Here are some points, each followed by its number:
[  43  110  -26   84  -19   40   40   67   64  -61  -83   56  -36  -37  -48   37    7   14  -47   32  -41  -32   23   -8  -58  -51  -91  -94   26  -30   -8    3 -101   31   29  -39  -41  -33  -54   15   36  -24   53   21  -38  -14    3  115  -39   35   44  -27   16  -46  -20   62  -61  -19   38    0   60   74   10  -22] 0
[  39    2   -9   -9  -59  -11    0   11    0  -32  -96   -7  -13   84   30   24   58   95  -64  -19  -14  -29   24  -79   -9   74   38   65 -118  101  -43  -36   71   77  -24   -5  -26  -23 -104  -92   88  120   63   50   33  -35  -17   45   -6   -8  -45  -40   32   32   63  -97   -9  -13  -25   72 -106  -54  -15  111] 1
[ 18  31 -11   2  -4  24  12  28  36 -34 -32  10 -24   1 -10  19 -16  17 -30  12   8 -10 -19 -17  -5  -4 -29 -26  -3 -12   4 -40 -27  14 -13 -10 -31 -18 -22   9   7  14  24   5 -21  22 -11  35 -28  23  19  -9  -2 -13 -21   4   1  11  11 -29  19  24 -11  -7] 2
[ -66  -24    0  -43   91   20  -20   42  -27  -43  125  -46   81 -127   87   58  -10  -38   80   77   24   67  -51   23   36  -39    7   66   44   17  -83   29   68 -127   26   80  127  -25  -21  -17  -76   -3  -56  -53    0 -107   41 -118  -10  -31  -92   31  -36  123   18   66   31   18   72  -82   87  -20   42    3] 3
[  14    3   17   49   50   65   -1  -62  -38  -27  -22   23  -69 -110  -69  -22    9   38   52   64   31    6  -19   40   -5   -7  -36  -39   78  -11    5   25  -10  -49   -4  -35   20    1  -33   91  -50  -81   46  -38    1   35   -4   27  -29   11  -29   66   46  -28  -61    2  -22    4   16  -50   79   17   32 -106] 4
[ 27 -23  -7  13   7  19  14 -17  -9 -11  -6  53 -77  19 -22  -6   7 -39  27  19 -89  29  28 -40  20  45 -49  20  23 -25  -3 -22  28   9 -10  -4 -43 -17 -48 -31   9 -17   5  15 -19  57   1   6 -27 -10  28  13  14  -7 -27  39 -37  10 -24  40  10  44 -16 -16] 5
[  80 -108  -68   -6    2   -2  -40   35  -57  -98   65  -94  -13  -84   82   26 -119  -41    4   92   72    1  -99  -66   67 -127   13 -101  111   70   35   20  -32 -127   18  -25   -2  -65  101   42  -51   38  -49  -36  -11  -46   77  -22   86  -66 -103 -106 -120   -8   43   -1  -35  -24   61 -127  -37  -89  -43  115] 6
[-119   41  -15  -81  -23  -65   79   77  113   49   11  -74   89 -104   -9   19    1   66   25  -33   50    3  -71  127  -29  -69   34  -52   99 -127  -18   74    7  127  124   17   60  127   46  127  -29  -72   -3   -7  -78    4 -127  -67  124 -110   11   52   66  -90 -127   58   -1  -67   25 -127  127  -94  -71 -127] 7
[-35  79 -89  20 -25 -57 -59  74 -43 -20  59  21  19  38  92  26   2  11 -85 -43  45  39  63 -62  27  28  59 -68  -3 -43 -25 -29   4 -64 -12  46   2 -36 -47 -30  26 -58 -13   9  17 -63  64   7  28 -42 -11 -18 -74 -24  18 -52 127   3   2 -23 -52 -40  10  39] 8
[ -8 -24  -8 -19 -14 -16 -22 -10 -23  71 127  -5  51 -35  47  -2  25 -90  33 -21  69  36   8  27  47 -28 -20   0  23 -45  65  17  -2 -76 -25   2  -1 -12  73 -21 -83 -44  -9  -5 -32  32  44 -45  31 -29  -8  43 -58  28 -36 116  51 -10 -26 -26  37 -29 -28 -27] 9
[ -69   88   48   -5  -22   18   45   34   62  -31    8   -4   49   -5   -4   89   90   45  -49  -71   37   28  -36   58  -24  116   56    9  -90  -58  -62  -19  -10  -21  -90   13   51   -8  -11   14  -15   20    2   13   91 -100  -23    3   44   42    5   24  -27   50   38  -20   86  -15  -66   11  -47    7   92   -1] 10
[ 25  43  40 -25 -16   5 -16  -4  29   1 -47   3 -19  66   2   0  39  39 -47 -22  -2 -55  17 -21 -30   7  43  46 -53  56 -18 -30  33  47 -26  -9 -46  10 -48 -53  39  62  18   6   7 -28  10  11  -2   7 -12 -46  16  20  53 -66 -14 -12  20  47 -74 -21  -1  38] 11
[ 44  38  46  54 -65 -28   3  -6 -31  14 -13  48 -27  48 -75 -21   9   6   9 -17 -38 -27  53 -84   8  31  20 -28  22 -45 -15  27   0  29 -25 -46 -56   5 -12   0  48 -28  16  12  -5  -1  15  40  -4 -26  59 -20 -32 -41  22  34 -62  27 -74  80  -3  27  29 -22] 12
[ -1  -4 -18 -55  60  20  11   6  23  30 -53 -43  -5 -12   6 -17  10 -10  24  25 -20  23 -16  70 -65 -22   2   8  15  38   1  20  23  55  77  19  50  19 -17 -29  22  14  -5   1 -14  30 -41   1 -23  22  11  10  48  37  -4  -2  -8  13  16   3  29 -10 -43  11] 13
Which two points above are nearest to each new point by angle, seen from the average point of the numbered points? Their numbers follow each, nearest first.
[ -5 -20 -45 -14  21 -15 -28 -35 -54  -6 -11   0   3  17  30 -19 -46 -10   7  12   1 -11   7  -9  11 -73  30 -21  41  26   3  13  36 -20  13  34  22  12   0  24   5 -32 -29 -21  -1 -24  22 -25   8 -43 -21 -28  -9 -24  -4 -62 -35   5  37 -58   2 -13 -13  21] 6 3
[  7   3 -39 -28 -20 -11  36  15  -2  35  67   7  47  27  47 -58 -55 -33   2  63 -64 -13  26 -40  49  20  13  16  65 -53 -25  16 -50 -11  75  65  18 -10 -14 -18  26  -9 -35 -27 -24 -12 -24 -19  -2 -31 -21  -3 -24 -49  -6  38  11  17 -11 -37  69  12 -47  14] 9 5
[  4 -10  -2 -30 -11 -30 -11 -16  16 -20  19 -44  36  -7  29   1 -40  -7 -21  -8   1 -37 -25  33 -16 -35  29 -31 -20  48  17  36  11  28   5  26  38 -17  57   4  19  33 -41 -12  22  -1   2 -39  28 -16 -29 -11 -19   1   2 -25   6   5  19 -41 -21 -28  -8  64] 6 13
[  6  -1  18  41  19  31 -16 -22 -28 -24 -11  13 -23 -45 -36   4  -9   2  32   4   0  32 -10   9  -1  -5 -12  -6  30  -8  -6   2  -1  -7  -8 -30   7   2 -11  37 -24 -39  25 -25   8  -6 -21   7  -3  12  -9  15   8  -8 -15  15  -3 -12  17 -26  22  15  11 -44] 4 5
[ -1  37  -9  28   4  -8  22 -15  25  24 -36  21 -13  46 -22 -33  25  32   5 -49  26  -7  29 -33  12  67  18  11 -27 -18 -18   9 -38  15  -7   5  -3  33 -20  -4   7  22  -4  -4  25 -14 -16  -8  11  25  26  -4   3  -8  16 -24 -11  32 -37  53 -14  18  15   5] 12 11
[ -50  -64   12   11   53  -18   -3  -36  -16   20  -82   22  -33    1  -46  -28   71   -4   48  -13   -4  -27  -56   94  -30  -59  -43   34  -32   31   25   20   63   20   16   13   51   74  -10   38    4  -34   12   32   31   19  -40   -6  -38    0   52   17   77   26  -34  -17 -116   23   65    5   48   18   -5  -61] 13 4
[  26  -61  -35  -68  -21  -48  -47    0    3  125  127  -68   85  -44   39    8   42  -59  108  -27  127   76   20   29  112  -38  -86  -19   62  -47   43   65  -54 -101  -13   14   37   21  127   13 -127  -46  -29    5  -38   60   96 -100   63  -33  -33   35  -86   53   11  127   92   16  -35  -15   64  -23  -55  -31] 9 3
[  27  -11   14   -1    2  -11   14   19   10  -39  -99  -38   -8   44   -9  -15    6   63  -60    8    6  -45   24  -39   12   30   40   33  -66   46  -17  -18   53   36  -28  -30   -4   16  -57  -31   36   76    5   26   40   -8  -23   28  -10   14  -29  -25  -30  -17   60  -45  -37  -11   -6   38 -100  -65   -8   90] 1 11
[-30   3 -19 -32  -1 -13  -2  -5  -5 -17   9 -21  14   9  17  -1 -26 -15 -21  -1 -15  -9  -7  31 -23 -15   9 -21 -14  27   8   2  38  21  15  56  20  -7  45 -16  33  -4 -37 -14 -13  -2 -17   3  -7 -34  13  -3   8  14 -28 -30 -14  -9  38 -50  25   8 -22   8] 13 7
[ 42  68  23   7 -51  28  56 -57  42  23  81 -43  78 -45 -31 -44 -83  -2  18  40 -11 -95 -17 -62  13 -23  47 -33  41 -55  10  78 -73 -25 -15 -10  28 -58  29  22  35  11 -71 -56  13 -56  -3 -37  58  46 -57  -3 -65 -57  39  22  56 -33 -23 -74  21 -50  48  17] 6 9
[-25  -8 -47  18  43  18  24  30  18  24 -27  21 -16  -3   8 -20  -8   7 -11  12 -18   8 -16 -31 -22  20   7 -16  13   2 -36   7 -51 -15  49  43  21   3 -33  -5 -19  26  -8   1   6 -23 -11  -7 -47  26  34 -20  -5 -19   0 -30   2  55 -14   2  53  30 -27   0] 13 2
[ -93   14  -43   61    0 -127 -108  101  -77  -41  -38   52  -43  127   30  -22  115   98 -119   34    2   49   96  -66  105   85    8   52 -102  -27  -27 -100   96   43  -43  -90  -52  127  -41  -27   24 -101  121   76   20  120   43   60  -19  -94    9    3   87   53   52   40 -103  -56   -3  127  -53  -46   17  -70] 1 12
